50 stands for zero in the data rows.
Some points, one per row:
[45 43 43 40 42 35 51 37 42 43 45 42 36 42 40 64 39 39 36 62 32 27 31 53]
[41 57 48 44 40 48 42 55 37 41 52 45 44 51 44 39 49 65 40 31 48 43 56 47]
[37 59 34 46 49 57 36 94 40 54 47 51 61 45 55 42 38 64 44 47 99 63 87 63]
[58 39 46 51 60 59 52 54 68 53 42 46 47 46 54 42 51 44 63 59 64 65 66 45]
[37 75 60 86 65 77 38 79 33 68 62 66 89 88 73 43 52 87 61 41 60 44 58 48]
[36 40 39 35 38 29 45 32 53 38 42 35 33 34 33 66 33 31 33 62 32 24 24 46]
[41 76 69 62 48 53 39 55 33 43 74 49 46 74 49 42 57 63 46 30 48 34 45 46]
[66 41 58 37 34 36 61 36 61 34 52 38 30 36 34 41 65 40 43 43 29 39 51 27]
[34 36 34 39 58 53 41 50 63 66 39 57 59 42 55 75 30 41 44 69 69 53 53 88]
[61 43 50 59 54 61 57 58 66 53 44 53 51 45 56 41 65 44 68 51 55 62 64 50]
[77 37 33 31 33 33 38 34 77 34 35 34 26 29 35 40 39 36 35 48 43 58 53 33]
[34 64 43 50 47 49 36 72 37 48 51 51 58 55 54 41 37 68 47 41 58 58 60 48]
[71 41 56 51 42 40 64 42 53 37 53 44 40 47 45 46 57 43 51 44 40 43 48 33]
[65 38 36 43 40 48 49 47 65 43 37 43 39 35 46 41 41 44 52 55 59 62 62 47]
[60 38 44 44 50 52 42 53 69 44 35 47 49 41 49 42 51 43 56 57 62 75 60 49]
[78 36 41 34 38 37 47 37 72 35 42 38 33 31 35 40 47 35 40 58 43 53 51 36]
[70 40 52 49 49 43 60 38 57 40 45 42 50 41 39 43 66 46 60 60 45 54 48 32]
[52 51 67 66 56 71 77 48 55 56 48 52 56 55 59 46 77 50 80 53 47 59 52 43]
Here are 16 more points, each followed by its number:
[44 67 53 42 42 40 37 49 33 43 74 40 49 51 43 37 45 62 37 27 42 43 46 44] 0
[43 61 47 51 42 42 35 57 33 48 55 47 40 49 39 38 39 59 43 28 51 51 59 39] 1
[74 41 44 41 37 41 56 42 60 41 45 39 33 37 40 43 51 44 52 41 40 55 50 36] 2
[38 46 43 56 68 64 56 45 48 77 44 73 61 53 66 81 43 41 53 61 56 45 37 79] 3
[63 43 44 50 54 54 52 58 66 61 42 50 55 44 57 47 51 38 74 58 62 80 63 50] 4
[67 39 39 36 43 43 43 49 72 39 36 43 34 35 44 42 44 37 47 49 59 68 75 47] 5
[68 36 42 38 37 41 43 39 77 37 38 35 41 34 36 41 39 37 42 61 53 60 65 38] 6
[60 41 60 53 41 55 63 48 55 47 46 50 53 43 49 42 66 48 63 53 41 66 50 41] 7
[64 47 51 49 39 46 54 42 53 43 38 46 40 37 44 39 58 40 51 51 43 64 49 38] 8
[60 40 46 47 49 48 55 47 64 49 41 46 44 36 49 44 57 44 59 62 60 74 65 43] 9
[69 46 57 51 44 51 68 46 58 47 50 42 42 44 46 42 59 41 56 39 41 56 57 40] 10
[38 47 36 37 36 35 33 55 41 37 50 44 43 42 40 41 36 57 36 41 55 46 63 43] 11
[84 37 41 36 34 35 41 40 69 31 34 35 32 27 37 46 44 37 38 58 47 62 49 34] 12
[34 67 51 52 52 59 39 72 35 56 51 52 63 55 50 39 44 71 49 44 63 57 66 46] 13
[43 41 42 34 43 41 44 37 48 45 47 45 38 43 36 63 35 40 39 53 34 35 28 51] 14
[47 40 42 39 42 32 53 35 48 43 47 46 30 40 39 64 38 41 35 51 32 31 26 41] 15
Which two of these numbered points are nearest to each point below, looking only along the 2 directions in which the first points spread most? Their numbers follow each, nearest first.
[57 42 47 49 52 57 51 55 64 55 40 52 59 43 54 45 53 40 65 66 61 82 58 45] > 4 9
[56 46 62 55 44 60 71 42 57 48 50 45 54 44 55 44 73 40 65 48 48 72 50 40] > 7 1
[70 41 50 46 45 52 55 44 62 40 41 49 40 42 43 45 60 46 57 63 49 62 59 40] > 8 11
[71 38 40 40 41 46 48 48 73 42 36 41 44 38 44 42 46 37 46 63 60 64 63 50] > 5 6
[59 44 44 48 50 55 53 45 73 43 41 43 50 43 50 45 50 44 56 51 65 71 64 49] > 9 4
[43 74 86 66 46 42 42 44 23 40 87 43 42 74 39 34 65 68 43 27 34 30 42 37] > 0 1
[42 43 41 39 47 36 48 32 50 42 44 45 40 39 43 67 37 35 34 60 35 38 27 62] > 2 14
[69 35 36 37 37 41 44 44 75 37 33 39 44 34 41 41 40 41 43 44 58 63 52 40] > 6 5
[65 43 59 51 48 58 64 43 56 48 49 43 55 44 45 38 68 42 65 47 44 60 55 41] > 7 10
[54 47 61 58 53 62 70 50 60 53 46 52 59 50 61 46 65 43 69 46 54 62 64 43] > 1 3
[43 45 54 44 46 39 56 33 44 42 60 41 33 44 34 68 38 42 38 51 26 30 25 56] > 15 14
[44 37 40 38 46 34 44 42 54 45 35 45 44 40 42 68 36 42 36 61 42 40 35 69] > 8 6
[41 55 46 38 36 34 32 46 35 36 56 42 42 45 38 38 41 58 39 35 39 40 57 43] > 10 7
[74 42 44 45 42 51 55 43 61 47 41 49 44 42 47 43 57 40 53 45 59 64 56 41] > 11 9
[36 45 47 50 63 48 59 36 46 55 50 56 48 55 52 74 42 40 43 51 37 38 31 59] > 7 10
[72 41 53 52 52 50 65 50 59 48 45 46 49 45 43 44 64 45 61 49 59 58 58 46] > 11 7
[37 56 38 44 44 52 34 70 39 51 44 46 52 46 43 41 39 61 41 46 62 55 68 52] > 3 4
[35 83 73 78 62 63 44 69 29 69 70 64 79 81 72 42 58 80 57 48 56 49 53 52] > 13 3
[38 40 32 38 55 45 46 46 48 58 34 55 49 43 52 69 40 34 44 84 56 49 36 78] > 9 5
[39 40 42 30 43 36 43 38 47 45 41 44 37 40 40 69 30 38 33 65 38 29 34 58] > 2 14
[65 40 49 39 41 33 53 31 59 33 48 43 32 39 36 38 57 40 42 43 40 61 43 38] > 15 2
[41 41 43 40 45 36 51 37 43 45 46 43 36 47 40 68 40 42 39 58 35 30 23 55] > 14 2
[42 39 45 43 45 41 53 37 44 43 48 42 39 44 38 76 39 40 39 48 37 25 30 59] > 14 2
[44 54 38 38 42 40 35 69 41 49 42 46 49 42 49 43 34 56 35 50 86 48 71 58] > 4 3
[31 41 41 57 68 68 53 45 50 85 44 74 67 53 73 72 41 39 51 73 51 49 36 82] > 3 4
[74 38 41 40 40 43 44 46 83 41 38 42 42 34 44 41 43 40 44 45 55 56 57 36] > 6 5
[67 39 35 38 45 39 45 46 80 42 39 40 40 38 40 43 39 39 49 64 62 65 60 49] > 5 6
[80 36 41 39 40 35 46 40 64 38 42 35 34 33 36 42 47 42 39 38 35 56 47 39] > 2 14
[41 56 47 47 48 47 36 57 35 49 52 45 51 54 48 40 45 60 39 37 57 55 58 52] > 1 3
